[129 104 191 123  96 139 111]  k123
[ 90 108 129 191 104 177 152]  k949
[154  90 105 107 131 122  93]  k756
[150 145 124  94 152 164 176]  k495
which: [107 131]
k756
which: [129 104 191 123  96]
k123
which: [ 90 105]
k756
which: [104 177]
k949
which: [ 90 108 129 191 104 177]
k949

[122 134 128 130 114 141 139 126 129 112 136 132 124 131 141 128 139 119
 121]  k397
[128 116 130 122 124 138 121 139 135 135 129 137 129 134 162 127 147 120
 116]  k477
[113 151 113 124 114 146 124 138 126 100 133 137 135 113 143 130 160  97
 125]  k406
[121 173 117  76 110 166 120 100 120 151 110 142 132 133 139 142 148 125
 110]  k605
[136 187  81 160 153 165  82  93 135 112 145 172 109 160 125 109 145 116
 141]  k549
[131 139 142 148 124 127 116 132 121 108 124 130 131 151 137 141 143 119
 110]  k695
[113 151 113 124 114 146 124 138 126 100 133 137 135 134 138 120 134 106
 115]  k365
[122 134 128 130 114 141 139 126 129 112 196 133 118  58 121 165 127  97
 149]  k202
which: [100 120 151]
k605
which: [133 139 142 148]
k605
which: [113 143 130 160]
k406
which: [108 124 130 131 151 137 141 143]
k695
which: [122 134 128 130 114 141 139 126 129 112 136 132 124 131 141 128 139 119
 121]
k397

[101 110 102 122] -> k206
[108 102 124 121] -> k80
[125 123 125 117] -> k429
[ 36  86  47 200] -> k51
which: [123 125 117]
k429
which: [86 47]
k51
which: [110 102]
k206

[128 138  97  85 101 100 117  64 152 132 153  98] : k975
[115 110 147  55 125 128 145 163  93  99 125 121] : k295
[129 153 108 128 138  97  85 101 101 117  64 139] : k516
[109 170 143 142 136 141  43 123  62 126 155 107] : k519
[105  96  85 148 137 116  88  94 138 151 125  96] : k504
which: [132 153]
k975
which: [128 138  97  85 101 101 117  64]
k516
which: [ 96  85 148 137 116]
k504
which: [116  88  94 138]
k504
which: [123  62 126 155]
k519

[125 127 128 125 123 126 125 123 127 125 127 126 125 113 120 108 109] = k497
[103  99  69 136 153  84 117 141  86  70  68  91 118  83  73 127 110] = k418
[93 94 99 87 85 96 91 86 96 99 99 95 90 96 98 89 92] = k601
[125 127 128 125 123 126 125 123 127 125 127 126 125 126 126 124 125] = k193
[127 126 125 128 130 126 128 129 126 127 125 127 127 126 126 129 128] = k996
[136 153  84 117 141  86  70  65  91 118 125 127 127  92  95  88  89] = k664
[115 128 167  75  50 141  98  65 145 152 167 133 102 148 151  81 109] = k103
which: [125 127 128 125 123 126 125 123 127 125 127 126 125 126 126 124 125]
k193
which: [136 153  84 117 141  86  70  68  91 118]
k418
which: [118 125]
k664

[119 132 126 138 109 143 137 124 102 121 138 124 110  92 126 129 129 127
 127 140 134 121 154 140 133 131 106 122 145 113 127 125 130 115 139 115
 126 124 137 119 112 147 146 111 103 121 118 147 151 136 113 119 134 159
 127 125 130 129 155 137 134] : k50
[101 166 170 187 136 121 151 124 111 111 147 126 147 170 137 122 145  94
 160 113  97 127 130 126 107  69 155 147 151 148 195 142 185  54 132 125
  94  61  84 168 175  94 182  92 135 121 139  87 156 153 162 154 100 161
 131  71 109 178 115  62 117] : k897
[143 137 124 102 121 138 124 112  92 126 111 118 129 132 165 159 123 117
 142 134 158 151 169 130 134 173 120 146 131 139 102  83 140  92 136 109
 125 101  87 115 136 116 160 119 131 162 143 188 154 157 126 149 127 156
 153 113 131 140 164 122 137] : k208
[140  87 142 117 148 114  73 131 160 123 143 116 108 108 117 130 133 158
 119 131 165 123 149 113 139 151 110 158 109 121 117 102  93 150 114 116
 173 129 186 138  78 125 110 114 139 151 163 165 102 114 121 156 171 134
 157 113 146  81 157 153 166] : k923
[129 115 138 170 140  85 160  78 114 148 168 143 131  97 117  91 149 142
 129 122 117 127 119  88 139  80 127 138 124 107 167  99 132 159 110 131
 176 109 167 170  93 141 135 137 153  86 159  92 142  89 146 117 172 163
 129  83 122 134 160 108 165] : k187
which: [102 121 138 124 110  92 126]
k50
which: [143 137 124 102 121 138 124 110  92 126]
k50
which: [130 115]
k50

[121 127 118 159 103 126 127 113]  k10
[127 121 126 118 159 103 128 143]  k456
[127 121 126 118 159 103 128 115]  k822
[133 132 131 138  99 152 124 113]  k219
which: [127 121 126 118 159 103 128 143]
k456
which: [127 121 126 118 159 103 128 115]
k822
which: [138  99 152 124 113]
k219
which: [121 126 118 159 103 128 143]
k456

[103 168 122 146 133 146 146 145 158 155 123 144 132] = k184
[100 188 131 120 129 117 147 148 183 209 125 116 126] = k548
[151 119 127 113 127 112 121 116 116 146 127 118 128] = k847
[101 181 127 151 127 151 148 147 181 173 127 139 130] = k25
[161  88 127 168 130 169 125 169  92  67 125 162 131] = k446
which: [125 116 126]
k548
which: [129 117]
k548
which: [148 147]
k25
which: [151 119 127 113 127 112 121 116 116 146]
k847

[131 125 140 140 124 133 143 109 139 133 132 126 123 114 115 148  97 129
 129 132 147 124 134 117 130 180 157  80 128] : k331
[109 139 131 132 126 123 120 138 136 145 119 149 153 139 147 127 118 120
 126 114 137 126 119  80 164 109 123 145  85] : k34
[129 121 152 188 114 135 119 123 133 127 130  92 113 116 115 108 126 132
 130 143 112 124 134 178 129 176 142 134 154] : k54
[130 132 162 150 133 136 107 138 136 145 122 149 153 139 147 127 118 120
 126 114 137 126 148  80 164 109 123 145  85] : k685
[125 152 142 190 140 118 127 121 146 144 116  70 157 128 116 126 107 121
 116  93 155 133 137 145 118  97 113 154 127] : k986
[131 125 140 140 176 133 143 109 139 133 132 126 123 114 115 148  97 129
 129 132 147 124 134 117 130 180 157  80 128] : k346
which: [133 127 130]
k54
which: [145 119]
k34
which: [137 126 119  80 164 109 123 145  85]
k34
which: [131 125 140 140 176 133 143 109 139 133 132 126 123 114 115 148  97 129
 129 132 147 124 134 117 130 180 157  80 128]
k346
which: [142 190]
k986

[153 159 132 144 102 148 145 112 137 122 127 143 160 134 107 130 141 158
 130 142 110 128 134 124 174 134 109 131 148]  k596
[127 100 123 113 113 125 119 122 114 128  94  95  73 147 146 125 149  75
 134 122 164 145 109 130  71 140 152 121 170]  k653
[146 106 127 124 106 135 130 114 127 127 109 110 113 146 136 119 147 106
 141 124 146 138 118 129 110 141 133 126 167]  k269
[146 126 127 124 106 135 130 114 127 127 109 110 113 146 136 119 147 106
 141 129 146 138 118 125 110 141 133 126 167]  k336
[132 109 122 120 108 134 124 122 115 127  91 104  80 148 170  89 136  90
 134 129 150 136 105 127  63 130 133 125 145]  k351
[104 134 130 141 118 133 136 137 112 115 119 150 115 113  85 172 136 149
  86 140 105 131 137 142 159 117 129 125 119]  k100
[132 109 122 120 108 134 124 122 115 127  91 104  80 148 140 128 149  90
 134 129 150 145 110 125  89 142 144 125 171]  k145
[101  77 124 101 125 108 110 132 102 125  94  84  43 137 146 140 145  51
 115 112 181 146 108 143  40 132 171 114 157]  k819
[103 129 131 137 121 128 134 136 112 115 121 144 111 113  89 170 136 140
  87 136 113 131 136 144 148 117 133 123 119]  k199
[101 125 132 133 123 124 132 136 112 115 123 140 108 112  92 169 135 133
  87 132 120 131 135 146 140 116 136 121 118]  k167
[131  97 122 111 111 126 118 120 113 129  89  89  67 151 153 120 151  68
 140 121 169 147 105 127  63 144 154 122 177]  k700
[101 125 132 133 123 124 132 136 112 115 123 140 108 112  92 169 135 133
  87 132 120 145 112 148  45 126 172 112 146]  k320
which: [131  97 122 111 111 126 118 120 113 129  89  89  67 151 153 120 151  68
 140 121 169 147 105 127  63 144 154 122 177]
k700
which: [132 109 122 120 108 134 124 122 115 127  91 104  80 148 170  89 136  90
 134 129 150 136 105 127  63 130 133 125 145]
k351
which: [ 89 170 136]
k199
which: [134 122 164 145 109]
k653

[127 127 130 127 125  91 132 128 126 127 128 130 129 118 159 127 127 126
 128 127 121 128 121 119 128 121 129 135  88 168 128 127 128 126  89 122
 163 130 128 126 130 130 129 126] -> k575
[126 127 132 128 128  88 135 135 109 129 128 126 131 143 159 160 126 129
 129 131 141 129 152  84 129 125 127 127  87 164 129 132 132 130  84 130
 160 123 131 128 127 125 130 130] -> k929
[131 125 127 126 125 153 126 121 157 124 126 129 126  92 116  56 129 125
 129 125  98 127  61 204 129 126 127 127 154 112 124 125 125 124 158 125
 116 130 124 127 128 127 125 124] -> k165
[129 130 133 128 133 117 124 123 105 127 125 128 129 165 121 177 126 128
 129 128 160 130 183  68 127 123 134 131 119 121 131 128 130 129 114 130
 120 128 130 127 127 127 129 128] -> k375
[126 129 124 123 140 132 128 125 125 122 127 127 124 114 132 105 124 122
 128 122 117 124 108 149 127 127 136 126 129 130 123 122 124 123 130 122
 132 123 124 127 127 130 125 122] -> k607
[129 129 134 134 132 130 133 135  91 136 131 126 132 167 134 216 128 136
 128 138 152 132 220  31 126 136 131 127 128 135 135 137 132 135 130 131
 134 127 132 127 128 132 132 136] -> k178
[128 127 121 125 130 112 120 124 126 125 128 128 124 116 121 111 126 125
 128 125 115 122 110 138 130 128 123 127 111 130 124 124 123 125 111 129
 123 129 124 129 126 121 124 125] -> k860
[130 125 124 123 127 171 121 123 137 125 128 128 125 116  98  99 128 124
 128 126 116 126 109 157 130 132 129 126 172  88 126 125 126 125 174 131
  96 130 125 127 129 128 125 124] -> k205
[128 133 129 127 130 160 129 126 126 128 128 129 128 134 113 141 128 128
 131 127 132 126 144 127 131 130 132 135 162 104 127 127 125 128 165 130
 108 127 126 127 131 132 130 128] -> k261
[127 129 125 128 134 170 122 127 121 128 131 128 128 137  93 146 127 128
 129 128 129 127 143 120 126 136 127 124 174  87 129 129 127 128 175 132
  92 128 127 128 127 126 128 129] -> k909
which: [132 126 144 127 131 130 132 135 162]
k261
which: [129 130 133 128 133 117 124 123 105 127 125 128 129 165 121 177 126 128
 129 128 160 130 183  68 127 123 134 131 119 121 131 128 130 129 114 130
 120 128 130 127 127 127 129 128]
k375
which: [131 125 127 126 125 153 126 121 157 124 126 129 126  92 116  56 129 125
 129 125  98 127  61 204 129 126 127 127 154 112 124 125 125 124 158 125
 116 130 124 127 128 127 125 124]
k165
which: [152 132 220  31 126 136 131 127 128 135 135]
k178
which: [138 130 128 123]
k860
which: [126 129 124 123 140 132 128 125 125 122 127 127 124 114 132 105 124 122
 128 122 117 124 108 149 127 127 136 126 129 130 123 122 124 123 130 122
 132 123 124 127 127 130 125 122]
k607

[137 141 119 129  97  83 161 102 120 150 101 126 111 115 102 164  92 126
 163 155 126 139 120 139 131 159  89 126 161  90 118 109 150 116 141 169
 151 149 129 162 131  89 132 126 133 127 128 129 130 165 130  91 135 110
 126 135 131 148] = k859
[126 150 116 105  70 103 121 119 114 170  88 133 103 160 124 141 126 120
 155 167 134 128 139 151 105 180 107 104 152 119 101 129 154 146 146 158
 129 135  92 130 123 122  95 105 108  91 161 135 118 185 124 144 166 125
 142 123 110 149] = k728
[126 150 116 105  70 103 121 119 114 170  88 133 103 160 124 141 126 120
 155 167 134 128 139 151 105 180 107 104 152 113 147 115 157 127 131 150
 147 120 116 145 127 100 121 131 141 147 152 123 142 157 105 132 116 121
 121 147 119 130] = k523
[116 105  70 103 122  48 146  82 123 165 114 117 117 157 143 148 106 134
 130 143 120 134 115 144 112 183 113 104 162 138 154 109 143 131 153 175
 146 117 135 126 149  87 117 140 125 107 125 126 143 144 101 101 137 113
 142 115 104 150] = k514
[126 150 116 105  70 103 121 119 114 170  88 133 103 160 124 141 126 120
 155 167 134 128 139 151 105 180 107 104 152 127 147 129 111 124 144 133
 155  97 132 130 143 120 104 143 113 124 127 119 142 139 110 117 152 111
 139 169 103 121] = k538
[116 127  94 125  99 111 133 121 113 169 104 116 121 117 144 158 115 130
 161 157 132 127 116 127 133 162 101 133 146 113 123 132 166 155 130 154
 149 128 122 138 124 118 108 129 143 129 148 132 136 154 114 124 126 104
 119 153 117 125] = k348
[151 106 180 111  81 109 133 111 116 161 100 113  98 145 115 153 117 117
 166 163 132 123 126 151 120 160 102 120 159  98 131 129 132 128 138 122
 161 131 126 140 137 117 115 128 117 128 136 130 146 157 122 113 128 127
 142 154 123 137] = k884
which: [126 150 116 105  70 103 121 119 114 170  88 133 103 160 124 141 126 120
 155 167 134 128 139 151 105 180 107 104 152 127 147 129 111 124 144 133
 155  97 132 130 143 120 104 143 113 124 127 119 142 139 110 117 152 111
 139 169 103 121]
k538
which: [141 147 152]
k523
which: [126 150 116 105  70 103 121 119 114 170  88 133 103 160 124 141 126 120
 155 167 134 128 139 151 105 180 107 104 152 119 101 129 154 146 146 158
 129 135  92 130 123 122  95 105 108  91 161 135 118 185 124 144 166 125
 142 123 110 149]
k728
which: [121 131 141 147 152]
k523

[129 107 107 106 141 123 126]  k121
[128  34  88  36  47  75 127]  k662
[128 161 142 163 151 146 128]  k657
[ 35  88  36  47  75 127 128]  k603
[126  90 117  87 120 127 125]  k539
[128 145 147 154  63  42 133]  k203
[122 141 128 142 176 180 128]  k489
which: [35 88 36 47]
k603
which: [ 34  88  36  47  75 127]
k662
which: [107 107 106 141 123]
k121
which: [35 88 36]
k603
which: [ 35  88  36  47  75 127 128]
k603
which: [128  34  88  36  47  75 127]
k662
which: [141 128 142 176]
k489

[ 98 117 124 156  95 117 161] = k492
[197  98 117 125 156 101 108] = k899
[111  88 145 197  95 117 108] = k451
[111  88 145 134  95 117 161] = k447
which: [124 156  95 117]
k492
which: [ 88 145 134  95 117 161]
k447
which: [197  98 117 125 156 101]
k899
which: [197  95 117]
k451
which: [ 98 117 125 156]
k899
which: [117 125 156]
k899
which: [117 125 156 101 108]
k899

[121 160 197  97] = k381
[154 144 125 129] = k268
[125 154 144 157] = k952
[ 95 115 168  79] = k959
[136 182 144 157] = k29
[109 141 182  76] = k521
[ 88 112 188  64] = k793
which: [136 182 144 157]
k29
which: [125 154 144]
k952
which: [154 144 125]
k268
which: [115 168]
k959

[ 99 144 188 103 113] -> k108
[144 188  99 135 108] -> k735
[ 86 143 109 171  89] -> k132
[ 44 143 114 136 131] -> k699
[122 148 144 158  57] -> k708
[124 145 157 148  63] -> k98
[ 90 148 164 119 112] -> k43
which: [157 148]
k98
which: [ 99 144 188]
k108
which: [ 44 143]
k699
which: [171  89]
k132
which: [109 171]
k132

[136 113 124 105 116  97 148 118 120 126 117  85 135 184 139 112 129 144
 103 143 106 132 140 154 121 153 157  83  57 141  83 137 109 164] -> k503
[ 79 119  88 134  95 154 153 160 174 117 126 121  75  32 195 190 109 122
 175 163 148 135  55 122 129 117  80 142  84 153 131 143 156  97] -> k222
[ 90 109 120 163 186 145 153 118 126 130 157  94 114 128  54 119 171 134
 150  99  81 158 202  90 127  74 189 125 124 118 186  83 144 135] -> k449
which: [126 117]
k503
which: [109 122 175 163]
k222

[115 201 134 153 120 140 128 122 137 120]  k58
[ 85 111 131 206 123 131 142 151  95 150]  k398
[151  86 101  93  80 133 137  84 100 138]  k79
[134  93 108 143 146 131  99 173 147 116]  k185
[125 147 134 133 130 101 116 123 148 110]  k604
[198 111 146 110 140 146 135 118 126  95]  k387
[160  86 118 187 121 117 113 151  95 128]  k119
[193  34 124 129  54 102 122 136 129 139]  k239
[127  98 127 170 157  99 129 137 105 141]  k245
[138 148 102  80 126 149 139 100 130 133]  k385
which: [128 122]
k58
which: [ 80 126 149 139 100 130 133]
k385
which: [160  86 118 187 121 117 113 151  95 128]
k119

[127 126 127 127 127 127 127 127 127 127 127 127 127] : k740
[107  96 108 101 103  98  98 110  96  97 102 102 104] : k415
[103 106  98  99 105 101 100 106  98  85 111 113 124] : k964
[105  98 106 101 103 100  99 106  98  99 102 102 103] : k7
[127 126 127 127 127 127 127 127 127 127 127 127 149] : k390
which: [105  98 106 101 103 100  99 106  98]
k7
which: [103 106  98  99 105]
k964
which: [107  96 108 101 103  98  98 110  96  97 102 102 104]
k415
which: [96 97]
k415
which: [127 126 127 127 127 127 127 127 127 127 127 127 149]
k390
which: [100  99 106  98]
k7

[102 103 157 150  84  94] : k573
[133 200 157 133 199 113] : k965
[122 179 113 133 199 157] : k501
[142 161 157 133  92  94] : k636
which: [157 133 199 113]
k965
which: [122 179 113 133 199 157]
k501
which: [142 161 157 133  92  94]
k636
which: [161 157 133]
k636

